In the data rows, zero lies at 7.5, halfway between 7 and 8.
The rows fall into hidden groups. Groups can overlap: rows of different groups may look alike.
The rows in order, each followed by its group:
np.array([9, 7, 11, 9, 10, 7, 4, 5, 9, 5, 8, 9, 11, 12, 3, 6]) ~ goat
np.array([9, 8, 3, 5, 7, 10, 7, 7, 8, 7, 8, 8, 6, 4, 11, 5]) ~ mint
np.array([7, 8, 6, 6, 7, 9, 7, 7, 7, 11, 8, 7, 7, 5, 11, 8]) ~ mint
np.array([6, 5, 7, 4, 6, 9, 9, 8, 6, 9, 6, 7, 7, 6, 10, 7]) ~ mint
np.array([7, 6, 11, 4, 5, 6, 7, 4, 8, 11, 8, 7, 7, 7, 10, 9]) ~ mint
np.array([5, 4, 7, 4, 5, 9, 10, 9, 6, 8, 5, 7, 9, 8, 10, 6]) ~ mint
np.array([8, 7, 9, 11, 5, 10, 8, 11, 1, 7, 3, 5, 11, 5, 9, 10]) ~ knot
np.array([11, 8, 10, 10, 10, 7, 6, 5, 11, 9, 9, 11, 4, 8, 7, 8]) ~ goat
np.array([6, 7, 9, 10, 7, 5, 9, 10, 8, 3, 5, 7, 10, 12, 4, 7]) ~ knot
np.array([8, 10, 6, 5, 8, 9, 7, 5, 8, 12, 10, 8, 4, 5, 11, 8]) ~ mint
np.array([9, 10, 7, 11, 8, 7, 4, 6, 10, 5, 9, 10, 6, 7, 6, 6]) ~ goat
np.array([6, 7, 9, 10, 7, 6, 11, 12, 7, 5, 7, 6, 11, 9, 5, 6]) ~ gate
np.array([6, 9, 12, 12, 9, 2, 9, 6, 8, 5, 9, 8, 8, 10, 0, 10]) ~ knot
np.array([2, 2, 8, 5, 5, 9, 11, 11, 4, 8, 5, 9, 9, 7, 8, 8]) ~ knot
np.array([8, 9, 10, 8, 10, 5, 9, 8, 11, 8, 9, 5, 6, 10, 6, 10]) ~ knot
np.array([8, 6, 10, 12, 8, 8, 8, 9, 7, 2, 7, 7, 7, 8, 3, 1]) ~ goat
np.array([7, 10, 4, 10, 8, 9, 5, 6, 10, 4, 13, 7, 3, 2, 2, 0]) ~ mint
np.array([8, 9, 9, 7, 10, 6, 9, 7, 7, 8, 8, 0, 11, 11, 7, 7]) ~ gate
np.array([5, 5, 9, 5, 5, 9, 9, 11, 3, 7, 4, 7, 10, 7, 10, 7]) ~ knot
np.array([7, 9, 11, 12, 8, 4, 8, 10, 9, 6, 7, 6, 10, 13, 3, 11]) ~ knot
np.array([10, 10, 6, 8, 12, 8, 5, 5, 10, 13, 10, 10, 6, 7, 9, 9]) ~ mint
np.array([5, 4, 8, 5, 5, 8, 10, 10, 5, 7, 5, 7, 9, 9, 9, 7]) ~ knot
np.array([4, 5, 5, 7, 3, 12, 7, 9, 4, 5, 6, 8, 9, 9, 7, 6]) ~ knot
np.array([9, 9, 6, 6, 9, 9, 7, 7, 4, 10, 8, 4, 9, 7, 11, 5]) ~ mint
np.array([11, 10, 7, 9, 11, 6, 3, 2, 11, 5, 12, 12, 3, 6, 7, 7]) ~ goat
np.array([6, 7, 11, 11, 10, 1, 9, 9, 10, 8, 7, 6, 8, 9, 4, 14]) ~ knot
np.array([7, 9, 11, 10, 9, 3, 8, 9, 10, 6, 8, 7, 9, 13, 3, 10]) ~ knot
np.array([8, 6, 8, 3, 7, 10, 8, 7, 7, 9, 6, 6, 8, 8, 9, 6]) ~ mint
np.array([11, 10, 6, 8, 11, 7, 3, 3, 11, 9, 11, 9, 2, 5, 9, 6]) ~ mint
np.array([5, 5, 6, 4, 6, 9, 9, 7, 6, 7, 6, 8, 10, 6, 10, 7]) ~ mint
np.array([10, 9, 8, 7, 10, 7, 5, 4, 10, 11, 9, 9, 4, 7, 8, 8]) ~ mint
np.array([10, 10, 7, 10, 9, 7, 4, 5, 10, 5, 10, 11, 5, 7, 6, 6]) ~ goat
np.array([6, 5, 3, 7, 7, 11, 9, 8, 6, 8, 8, 9, 7, 2, 12, 4]) ~ mint
np.array([3, 2, 5, 9, 7, 6, 12, 13, 6, 10, 4, 6, 9, 7, 9, 13]) ~ gate
np.array([0, 10, 0, 0, 0, 13, 12, 3, 3, 8, 5, 6, 0, 5, 15, 8]) ~ knot
np.array([4, 7, 0, 0, 1, 14, 8, 7, 2, 10, 6, 7, 9, 10, 14, 8]) ~ mint
np.array([7, 6, 6, 4, 5, 11, 9, 9, 4, 5, 3, 8, 8, 7, 8, 4]) ~ knot
np.array([7, 4, 7, 3, 8, 8, 6, 10, 7, 9, 8, 10, 13, 7, 11, 7]) ~ mint
np.array([12, 10, 6, 8, 10, 7, 4, 3, 11, 9, 11, 10, 2, 5, 8, 7]) ~ mint
np.array([10, 9, 7, 12, 8, 7, 7, 8, 8, 4, 7, 10, 8, 10, 6, 7]) ~ goat
np.array([7, 12, 13, 13, 11, 5, 9, 10, 9, 9, 10, 7, 9, 9, 6, 10]) ~ knot
np.array([10, 10, 8, 8, 10, 7, 5, 5, 10, 11, 10, 9, 4, 6, 8, 8]) ~ mint
np.array([15, 10, 15, 14, 11, 4, 6, 10, 10, 10, 11, 6, 10, 8, 4, 15]) ~ knot
np.array([5, 4, 3, 5, 3, 8, 11, 9, 5, 7, 2, 5, 10, 6, 10, 8]) ~ knot
np.array([7, 9, 9, 12, 9, 4, 7, 8, 10, 4, 8, 7, 9, 11, 2, 7]) ~ gate
np.array([11, 8, 7, 8, 10, 7, 4, 5, 10, 10, 8, 9, 4, 7, 8, 9]) ~ mint
np.array([4, 3, 8, 5, 4, 9, 10, 10, 5, 7, 4, 7, 10, 8, 8, 6]) ~ knot
np.array([4, 6, 9, 8, 6, 7, 10, 10, 6, 4, 6, 7, 11, 10, 6, 6]) ~ knot
np.array([13, 10, 6, 9, 10, 7, 3, 2, 11, 8, 11, 9, 2, 5, 8, 7]) ~ mint
np.array([6, 6, 8, 7, 6, 7, 10, 11, 6, 4, 6, 5, 10, 10, 6, 7]) ~ gate
np.array([9, 13, 13, 15, 10, 4, 6, 9, 9, 7, 7, 6, 7, 6, 7, 10]) ~ knot
np.array([11, 6, 8, 5, 7, 10, 7, 8, 6, 10, 9, 7, 8, 5, 11, 9]) ~ mint
